Which row each row swaps with, under one turn or mirror:
j_129: [-1.38  2.40 -1.51  1.20  2.01 -1.18 -2.94 -0.47  0.07 -1.14  1.90 -1.88
  1.35 -0.81]
j_975: [-0.19  2.43 -1.37  0.66  0.52 -2.23  2.19  0.98 -2.85  3.21  0.52  4.13
  1.44  0.50]
j_11: [-0.55  1.07 -2.16 -0.69  0.34 -2.59  2.21  1.08 -3.23  3.06 -0.29  4.05
  0.88  0.26]
j_739: [ 0.09 -0.33 -3.23 -0.86  1.64 -2.53  1.45 -0.51 -2.99  2.99 -1.89  3.58
  0.81  1.78]
j_989: [-0.63  1.91 -1.73  1.05 -0.20 -2.12  1.09  2.32 -0.40  0.44  2.81  1.92
  0.34 -2.94]
j_854: [-1.47 -0.22 -3.62  0.07  2.66 -2.25 -1.72 -2.71  0.22 -0.65 -1.82 -0.16
  1.49  1.95]
j_292: [-1.59  1.70 -2.01  1.65  1.77 -1.66 -2.18 -0.59  1.28 -1.40  1.96 -1.23
  0.84 -0.71]
j_41: [-0.89  2.00 -1.53  1.40  1.33 -1.56 -2.97  0.78  1.55 -1.13  1.58 -0.94
  1.02 -1.11]
j_736: [-1.76  2.13 -1.00  1.56  3.08 -1.47 -3.11 -1.40 -0.16 -0.41  1.05 -1.49
  1.64  1.22]
j_508: [-0.42  0.29 -2.50 -0.79  0.18 -2.56  2.03  2.56 -1.21  1.41  1.02  3.04
  0.39 -2.42]
j_592: [-0.33  1.58 -1.93 -0.19 -0.12 -1.84  0.85  2.49 -1.09  0.44  2.30  1.41
  0.59 -3.63]
j_941: [-1.00  0.52 -2.09 -0.35  1.30 -1.98  1.64 -0.65 -3.66  3.41 -0.83  3.89
  1.46  1.74]
j_874: [-0.73  1.03 -2.13  0.19  3.17 -2.02 -0.83 -2.41 -2.57  1.98 -1.79  1.38
  1.37  3.71]
j_407: [-1.72  0.87 -2.54  0.01  2.91 -2.10 -2.33 -2.74 -1.09  0.30 -1.46 -0.19
  1.39  3.10]
j_652: [-1.61 -0.46 -3.25 -0.29  2.85 -1.74 -0.97 -2.83 -2.00  1.38 -1.83  1.23
  1.52  3.00]
j_198: [-0.07  1.91 -1.44  1.01 -0.41 -1.76 -0.39  3.05  0.36  0.40  2.10  1.86
  0.64 -2.76]

j_941 swaps with j_652
j_11 swaps with j_407
j_292 swaps with j_989

Which row each row swaps with, under one turn or mirror:
j_730: [-1.86  2.16  0.08  3.89 -1.73 -0.15  0.92 -1.27 -0.96  0.38  0.75  0.04
 -1.03  1.00 -0.31 -0.62 -0.02  1.96 -2.86 -0.35  0.80 -1.96 -3.28  2.23
 -0.68 -0.05 -0.47  0.89 -0.05 -0.22  1.27  1.96 -2.33 -1.09  1.38  0.94
 -1.32  0.14  1.19  1.16 -0.48 -1.12 -2.29 -2.28 -2.45  1.50  0.91  2.26
 -1.13  0.55  0.15 -0.46]
j_934: [ 1.36 -0.44 -1.29  3.74  1.96  0.38 -1.35  1.32  2.38  1.60  1.87  2.68
  4.04  0.20  0.30 -0.65  2.17  0.18 -2.06 -1.08 -1.29 -0.90  1.00 -0.48
  0.27 -0.80 -1.38 -1.39 -0.11 -2.65 -0.51 -1.14  0.37 -1.16 -2.88 -0.87
  1.36  3.11  0.18 -1.00 -1.32  1.02  1.75  1.83 -3.47  0.88 -1.11 -1.91
  0.76  0.20 -0.98 -0.65]
j_839: [-1.31 -1.35 -0.66  2.35  2.47  0.09 -0.51 -1.75  1.59  1.33 -2.10  4.33
  0.73  2.84  0.72  1.16 -1.54  1.66  1.55  0.46 -0.11 -1.52  1.10 -0.18
  0.87  1.06  0.49 -1.92  3.61 -0.76  0.39 -0.35  2.24 -1.82 -0.65  0.72
  2.04  2.18  2.76 -2.19  1.48  2.27  1.20 -2.28  2.05 -2.52 -0.05 -0.59
 -0.18 -0.53  1.51  0.01]
j_141: [-1.48  1.72 -0.46  3.65 -1.69 -0.35  1.59 -1.97 -1.22  0.76  1.16  0.26
 -0.90  0.92 -1.03 -0.77 -0.60  1.39 -2.87 -0.33  1.13 -1.42 -3.27  1.81
 -1.29  0.89 -0.82  1.53 -0.16  0.00  1.19  1.33 -2.60 -0.64  0.82  1.22
 -1.70 -0.46  0.80  1.10 -1.14 -2.08 -1.68 -2.58 -2.65  1.80  0.76  1.81
 -1.44  0.83  0.69 -1.12]
j_38: [-1.38 -0.11 -2.81  0.17  0.05  0.68  1.57  0.17 -0.40  0.91 -0.94  3.13
 -0.57  3.95 -1.31 -0.07 -1.46 -1.42 -1.70 -1.88  0.35 -1.51  0.11 -1.57
  0.57 -1.41  3.40  1.55  3.24 -1.90  2.65 -0.06 -1.91  1.50 -1.18 -0.64
  2.17 -2.22 -0.93 -0.20 -3.55 -0.78  1.86 -0.63  1.90 -1.89 -1.17  0.70
 -0.16 -0.91  0.99 -0.68]
j_415: [ 1.13  0.15 -1.26  3.02  1.81  0.48  1.30  0.03  1.16  3.09  1.03  1.43
  0.44  1.69 -1.49 -2.13 -0.70  1.66  0.18 -3.07 -0.89  2.07  1.03  0.23
 -0.06  0.20 -0.18  1.74  0.78 -1.37 -0.39  0.98  1.62 -0.10 -1.37 -1.15
  1.98  1.35 -1.08  0.05 -0.55 -2.93  3.00  0.73  0.21 -3.97  2.93 -2.70
 -0.28  1.02  2.49 -1.34]
j_2: [-0.70  1.10  0.37  4.20 -0.23  0.32 -0.23 -2.01  1.21  1.83  1.93 -0.49
  0.86 -0.69  0.05 -0.99  0.53  1.81 -1.78  0.64  0.78 -0.66 -2.75  2.74
 -1.60  0.91 -3.30 -0.41 -0.44  0.70 -0.55  1.64 -0.84 -2.12 -0.23  2.15
 -1.71  1.71  1.22  0.52  0.80  0.10 -2.74 -1.18 -3.58  1.74  1.39  1.01
 -1.39  0.65  1.04 -0.81]
j_826: [ 0.99 -1.97 -1.32  1.90  0.78  1.61 -2.13  1.63  3.11  2.58 -0.03  0.56
  5.19  3.82 -1.19 -0.45 -0.23 -1.96 -0.30 -1.79  0.48 -2.57 -0.56 -0.21
  0.95  0.52 -0.38 -0.49  1.02 -0.58 -1.06  0.21 -1.20  1.37 -2.18  1.32
  2.64  1.28 -2.43  0.72 -0.80  1.87 -0.47  4.71 -0.86 -1.70 -0.70 -0.78
 -1.07 -1.95  2.70 -2.21]
j_283: [-3.43 -1.32 -1.70  0.40  3.22  1.51  0.07  0.52  3.67  1.30 -0.87  1.28
 -0.20  0.39 -0.51 -1.50  2.16  0.68 -2.30 -0.78  0.68  0.66  0.30 -1.52
 -0.91 -1.38  0.12 -1.24 -0.57 -1.44 -1.08  0.01  0.47 -0.27 -3.79  0.22
  1.32 -0.76  1.14 -2.83  1.81 -0.94  2.28  2.08 -2.04 -0.30  2.01 -0.02
  0.26  2.21  0.77 -1.48]
j_183: [-1.42 -3.29 -0.68  1.19  0.99  1.50 -2.94  0.07  3.78  3.05 -1.09  0.53
  1.98  2.88 -0.52  0.14 -1.77  0.37  1.92 -0.14 -0.04  0.12 -0.05 -0.13
  0.74  3.08 -1.22 -0.93  2.37  1.38 -0.73  1.16 -0.32 -0.71 -1.43  2.37
  1.87  0.09 -0.21 -0.29  2.38  3.41 -2.98  2.44 -0.10 -1.82  0.21  1.14
 -0.90 -0.95  3.02 -1.25]
j_12: [-1.95  1.37 -1.63  1.76 -1.66  0.02  2.36 -0.94 -1.55  0.47 -0.12  1.88
 -1.52  3.03 -1.33 -0.80 -1.57 -0.15 -3.04 -1.17  0.66 -1.18 -1.60 -0.31
 -0.09 -0.21  2.09  2.64  1.78 -1.17  2.97  0.74 -3.31  0.32  0.15 -0.40
  0.00 -2.34 -0.24  0.51 -3.10 -2.43 -0.29 -2.04 -0.01  0.32 -0.59  1.62
 -0.54  0.08  0.64 -0.60]
j_803: [-1.07 -2.64 -0.10  1.37  1.05  1.86 -2.28 -0.28  3.93  2.61 -1.61  0.14
  1.80  2.04 -1.30  0.29 -1.96  0.58  1.50  0.46 -0.06 -0.14 -0.13 -0.58
  1.00  2.91 -1.15 -0.11  2.75  1.99 -0.21  1.71 -0.53 -0.61 -2.17  2.79
  2.23 -0.17  1.62  0.21  2.67  2.32 -3.12  2.03  0.27 -2.28 -0.08  0.76
 -0.82 -0.64  2.74 -1.08]
j_285: [-2.26  1.64 -0.53  3.11 -2.09  0.08  0.89 -1.54 -0.60  0.65  0.67 -0.05
 -0.85  0.40 -0.99 -0.54 -0.11  1.74 -3.37 -0.32  1.06 -1.61 -3.94  1.79
 -0.55  0.61 -1.24  0.88 -0.08 -0.68  1.17  1.38 -2.34 -1.12  0.38  1.02
 -2.01  0.35  0.79  0.76 -0.88 -1.77 -2.59 -2.19 -2.75  1.45  0.99  1.81
 -1.38  0.40  0.00 -0.51]
j_781: [-0.85  0.70  0.27  0.98  2.15  0.64  1.71 -0.39  1.85  0.30 -1.67  3.22
  3.09  1.56 -0.25 -0.91  1.94 -2.06 -1.68  2.63  0.29 -4.85  0.21  1.21
 -0.71 -1.55  0.56 -0.76  0.54 -0.28 -0.61 -0.06  1.91 -2.59 -0.52  1.46
 -0.18  0.56 -0.67 -2.90  0.87  2.05  0.17 -0.51  3.01  0.38  0.67 -0.82
 -1.32 -0.67  3.15 -0.89]
j_972: [-1.82  0.83 -3.17  3.45 -0.04 -0.82  1.44 -1.79  3.62  0.75  2.32  2.00
  0.80  0.76 -2.22 -1.28  0.59  0.50  1.54  1.22  0.53 -1.57 -2.43  0.56
  0.71 -1.82 -0.10 -1.54  1.18  2.38 -1.17 -2.28 -0.50 -1.93 -1.32  1.93
 -0.34  2.79  1.16  0.22 -0.19  3.11 -2.29 -0.70 -0.44  1.81  1.20 -1.98
 -2.28 -1.31  1.63 -1.40]
j_702: [ 0.96  0.60 -0.74  3.00  2.50  1.46  0.06  0.20  0.72  0.95  1.67  0.61
  1.48  0.25 -0.14 -0.27 -1.66 -2.54  2.72  0.70  1.61 -1.06  0.59  2.98
 -0.05 -0.59 -0.71 -1.26  0.61 -2.16 -0.95 -2.49  0.69 -2.42  0.13  2.64
 -2.65  1.06 -0.97  0.00 -1.60  1.69  2.22  0.66  1.81 -2.12  0.16 -1.31
 -0.80 -0.66  1.90 -3.31]
j_416: [ 1.58 -2.17 -0.79  1.93  0.79  1.43 -1.66  1.62  2.90  2.08  0.98  0.34
  5.33  3.38 -1.57  0.62  0.31 -2.10 -0.65 -1.42  0.90 -2.61 -0.77 -0.93
 -0.29  0.54 -0.16 -0.21  0.18  0.11  0.09 -0.09 -1.20  0.59 -2.72  0.70
  3.00  0.78 -2.27  1.04 -1.19  1.06 -0.36  4.23 -0.65 -1.72 -1.54 -0.62
 -1.19 -1.97  3.01 -2.31]
j_778: [-0.94 -0.50  0.68  1.17  0.57  0.95  0.46 -3.32  0.41  0.57  1.72  2.72
 -0.54  3.90  0.93 -1.68  1.88 -0.75  0.46  1.75 -0.57 -0.93  2.13  1.15
 -0.76 -1.78  0.20 -0.70  0.82 -0.56  2.90  2.19  1.78 -3.08 -1.79  1.94
  2.93  0.24 -3.39  0.70 -0.37 -0.09 -0.23  0.37  0.81 -1.10 -0.91 -0.21
 -0.75 -0.87  3.90  1.81]
j_497: [-1.58 -2.36 -0.04  1.45  0.76  1.49 -2.05 -1.47  3.72  2.97 -1.46  0.46
  0.47  1.35 -0.94 -0.56 -1.51  0.71  2.07  0.87  0.35 -0.29  0.38 -0.43
  1.42  2.67 -1.25 -0.18  2.83  1.72 -0.25  1.07 -0.19 -0.24 -1.85  3.28
  1.69  0.45  2.14  0.73  2.88  3.10 -2.76  0.64 -0.09 -2.37  0.41  1.42
 -0.22 -0.96  2.96 -0.49]
j_958: [ 1.90 -1.07 -2.57  1.11  1.05  0.94  1.71  0.82  2.01  2.71 -1.41  2.13
  1.08  3.72 -0.36 -0.28 -2.58  0.37 -0.27 -1.88  1.33 -0.15  2.52 -1.51
 -1.05 -2.60  1.20  0.13  3.36 -0.48  0.80  3.22  2.60 -0.19 -1.38 -1.58
  0.71 -1.65 -1.52 -1.44 -0.96 -1.50  1.83  1.03 -2.59  0.79  0.72  1.01
  0.80  0.14  1.21 -0.84]
j_762: [ 1.24  1.16 -0.75  0.91  1.65 -1.16 -0.37 -2.22  1.20  2.16  0.41  1.59
 -0.11 -0.67 -3.43 -1.27  1.69  0.43 -1.22 -1.55  1.15 -0.88 -0.50 -1.13
 -0.20 -0.96 -2.43 -0.31  2.06 -1.91 -2.44  0.48 -0.33  0.99 -3.88  2.99
 -0.62 -1.14  1.87 -0.88 -1.03  1.92  1.60  1.71 -1.78 -2.64  1.53  0.65
 -3.20  0.26 -1.54 -2.43]
j_697: [ 0.16 -1.22 -1.15  0.98  0.28  0.68 -0.68 -1.11  2.93  2.79  1.87  2.86
  1.38  1.07 -0.90 -3.22 -1.07 -2.35 -2.49 -1.51 -1.60 -0.22 -0.28 -0.98
  0.94 -1.30 -0.35 -0.90  1.80 -2.61  0.46 -0.25 -0.16 -3.81 -4.74 -2.95
  1.45  0.03 -3.06 -0.57 -1.36 -0.36 -1.03  0.27 -0.78  1.20 -1.22  1.30
  1.39  1.05  0.11 -2.13]
j_274: [ 0.16  0.51 -0.65  2.81  0.34 -0.81 -1.48 -1.94  0.42 -0.42 -1.36  2.15
  2.25  2.69 -0.37  0.97 -0.27 -0.25  2.48  0.60  0.79 -0.36 -2.04  0.24
  0.66 -2.17  0.71 -1.98  1.10  0.21 -1.14  1.37  0.49  1.71  1.17  4.45
  1.75  0.92  2.22 -1.93  2.05  0.20  0.84 -2.96 -0.42 -0.96  2.13 -0.32
 -2.28 -0.60  1.18 -1.99]
j_905: [-2.96 -1.51 -1.83  1.97  2.51 -1.18 -1.60 -2.01  1.16  2.05  2.50  0.80
 -0.85  3.04  1.74 -0.16  0.79  0.05  0.25 -1.37 -0.73  2.39  1.64 -1.48
 -2.24 -2.57  1.26 -2.71  1.84 -0.62  1.10 -0.24 -1.98 -0.73 -1.06  0.69
  1.80  0.59 -0.33 -1.08 -1.90  2.47 -1.19  0.91  1.48 -1.61  0.23 -2.53
  1.07  1.04  0.65 -0.23]
j_698: [-2.21  1.38 -1.80  1.46 -1.47  0.09  1.84 -0.12 -1.89  0.49  0.05  1.88
 -2.06  2.73 -1.04 -0.17 -1.24  0.33 -3.38 -2.25  0.38 -2.34 -1.89 -0.70
 -0.09 -0.91  2.29  1.96  1.69 -1.63  2.63  0.61 -3.02  0.32  0.08 -1.39
  0.57 -2.05 -0.35  0.77 -2.84 -1.38 -0.08 -1.60  0.16 -0.17 -0.46  2.36
 -0.56 -0.06 -0.11 -0.87]
j_966: [-1.10 -1.15 -1.79  1.07  2.82  3.63 -0.43  0.70  0.82  1.48  0.62  0.20
 -1.76 -0.41  0.62 -0.92 -2.99 -1.37  2.23  0.16 -1.12  1.73  2.77  1.22
  0.81 -0.64 -0.17 -0.60  1.12 -2.49 -0.33 -0.51  0.87 -1.46 -1.62  2.32
 -0.42 -0.50 -0.45  0.40 -0.60 -0.30  1.86  2.05 -0.85 -1.22  0.09 -1.64
  1.78  1.52  0.78 -1.97]
j_676: [ 1.42  0.14 -0.59  2.45  1.52 -1.43  0.76  0.26  1.41  1.77  1.40  2.85
  0.75 -0.21 -3.25 -0.78  1.71  0.14  1.52  0.33 -3.75  0.40 -0.37  1.79
 -0.01  1.75 -0.53  1.79  0.69  0.36  0.14 -0.16  2.20 -2.13  0.88  2.10
 -0.26  0.46 -0.59  0.19 -2.03  2.94 -1.02 -1.57  1.83 -0.69  1.23 -3.05
 -0.71  1.07  1.74 -1.12]
j_506: [-1.51 -0.13 -2.08  0.29 -0.22  0.40  1.41  0.42 -0.40  0.94 -0.14  3.16
 -0.36  4.02 -1.50 -0.36 -1.21 -1.48 -2.19 -2.85  1.20 -1.41 -0.50 -1.01
 -0.08 -1.66  3.49  1.21  2.71 -2.26  2.44 -0.66 -2.32  0.71 -1.53 -1.71
  1.71 -2.06 -1.59 -0.03 -3.62 -1.44  1.67 -0.35  1.34 -2.05 -0.97  0.97
 -0.35 -0.72  0.77 -1.17]
j_538: [-2.30  1.06 -1.71  1.01 -2.14  0.31  1.63 -0.18 -1.88  0.16 -0.77  1.87
 -1.20  3.21 -1.14  0.15 -1.11 -0.04 -3.20 -1.58  0.84 -1.69 -1.83 -0.42
  0.13 -0.69  2.22  1.94  1.68 -1.75  3.16  0.93 -2.55  0.42  0.25 -0.67
  0.04 -1.97 -0.82 -0.01 -2.95 -2.18 -0.17 -2.16  0.07 -0.26 -0.40  1.97
 -0.85 -0.57  0.29 -0.09]
j_21: [-1.05  0.84  0.25  3.72 -0.74  0.41  0.12 -2.02  0.23  1.36  1.10 -0.35
  0.30 -0.45 -0.28 -0.62  0.31  1.97 -1.31  1.53  0.04 -0.98 -2.66  2.52
 -0.99  0.55 -2.71 -0.07  0.09  0.58 -0.78  2.27 -0.87 -1.60  0.75  3.01
 -1.58  1.22  1.59  0.43  1.38  0.08 -3.31 -1.64 -3.02  1.95  1.56  1.05
 -0.78  0.46  0.58 -0.63]
j_848: [ 1.90 -1.14 -0.49  1.36  1.19  0.80 -1.18  1.04  2.16  2.26  1.32  0.13
  5.09  3.63 -0.39  0.32  0.78 -2.59 -0.99 -2.08  1.02 -2.53  0.03 -1.05
 -0.48 -0.29 -0.23 -0.11  0.45 -1.13  0.37 -0.22 -1.00  1.03 -2.46  0.12
  2.59  0.82 -2.43  0.48 -2.76  1.32 -0.14  4.15 -1.54 -1.47 -1.57 -0.98
 -0.77 -1.86  2.90 -2.69]
j_306: [ 2.49 -0.48 -0.13  3.75  0.88 -0.16 -1.30 -1.43  0.67  4.24 -0.45  2.79
  1.94 -0.61 -1.40 -2.36 -1.22 -0.79 -2.27 -1.18  1.29 -4.16  2.11  1.72
 -1.76 -1.89 -0.76 -1.46  2.28 -0.63 -2.36  1.55  0.83  0.83 -0.89  2.77
 -1.41  2.29 -0.30  1.68  0.25  2.18  1.60 -0.96  0.00 -1.09  1.39  0.03
  1.02 -0.10  0.21 -0.03]

j_778 swaps with j_762
j_676 swaps with j_415
j_497 swaps with j_848
j_506 swaps with j_21
j_283 swaps with j_781

